Each scene shows the same named points in several views, each turned, perhaps mirrored, and shifted as a whole.
A view may leave some points out. In some views, one point has been moved. Which views, in the order they come, and which point in each? Write none if no view has one.
Scene 1:
view 1:
  Dag [-57  47  47 -55  82  27 -20 -13]
  biti [-67  41  51 -38  39  22 -20 -34]
  niveg [-50  72  62 -56  44  20 -26 -19]
  voru [-32  53  45 -33  78  10  -9 -21]
  zon [-50  49  49 -33  51  14 -15 -30]
  movur [-67  42  50 -45  51  25 -22 -26]
  Lodu [-68  53  58 -56  45  29 -26 -23]
view 2:
  biti [ -1 -25   1 -35 -46  42  34  27]
  pav [ -3  12   7 -47 -44  37  37  38]
  niveg [ 19 -30  -4 -29 -43  21   1  24]
  voru [ 12   0  25 -35 -34  11  23  -4]
view 3:
  pav [ -1 -58 -66   3 -11 -12 -80 -16]
  niveg [ 36 -71 -81   4 -53  12 -69 -12]
  Dag [ 14 -59 -71   3 -28 -17 -64   2]
  biti [ 14 -71 -72   3 -32   3 -91 -34]
  voru [ 24 -73 -73  -2 -51 -41 -73  -8]
  movur [ 12 -66 -71   4 -29   0 -81 -22]
  zon [ 20 -75 -73   1 -45 -15 -87 -27]
  Lodu [ 20 -65 -76   5 -33  16 -75 -18]
view 4:
  voru [-39   0  26  11 -20  33  36  11]
  pav [-36 -20   5  31  10  28  29  -5]
  movur [-41  -3  -4  12  17  19  18   6]
  biti [-52   4  -7   5  19  22  15   8]
  zon [-51   5   6   3   2  27  24  12]
view 5:
  Lodu [  7  40 -38 -90  68  65 -74  29]
  movur [ 17  42 -34 -92  56  65 -77  20]
  niveg [ -8  34 -38 -90  58  80 -74  44]
  Dag [ -1  21 -28 -93  43  52 -86  12]
  voru [  0  25 -23 -94  13  77 -87  22]
  pav [ 24  38 -29 -92  52  47 -85   1]
  zon [ 18  43 -30 -91  36  80 -78  27]
view 6:
  Lodu [-26 -20 -13 -14  -3 -22 -26 -34]
  movur [-33 -14 -15 -31   1 -28 -23 -29]
  pav [-39 -25  -1 -28 -11 -45 -22 -30]
  Dag [-41  -8   0  -6   8 -44 -21 -30]
  biti [-32 -13 -22 -44   3 -23 -26 -26]
  zon [-40   1 -20 -39  17 -31 -24 -19]
view 7:
  Dag [-17 -33  -7  24   2 -22  27   0]
  movur [ -9 -11  -3  14  -5 -31   5   2]
  niveg [-23   3 -11  34 -25 -28  18 -11]
  pav [ -3 -29   0   6  13 -31   6   9]
  zon [-17 -16   0  15 -19 -14  -4  -6]
  voru [-27 -40  -3  24 -19   2  10 -12]
  Lodu [-10   1  -8  21  -9 -38  13   0]
  biti [ -7  -3   0  10 -11 -29  -7   2]
Views with a point moved: view 4, view 6
  view 4 moved: pav
  view 6 moved: Lodu
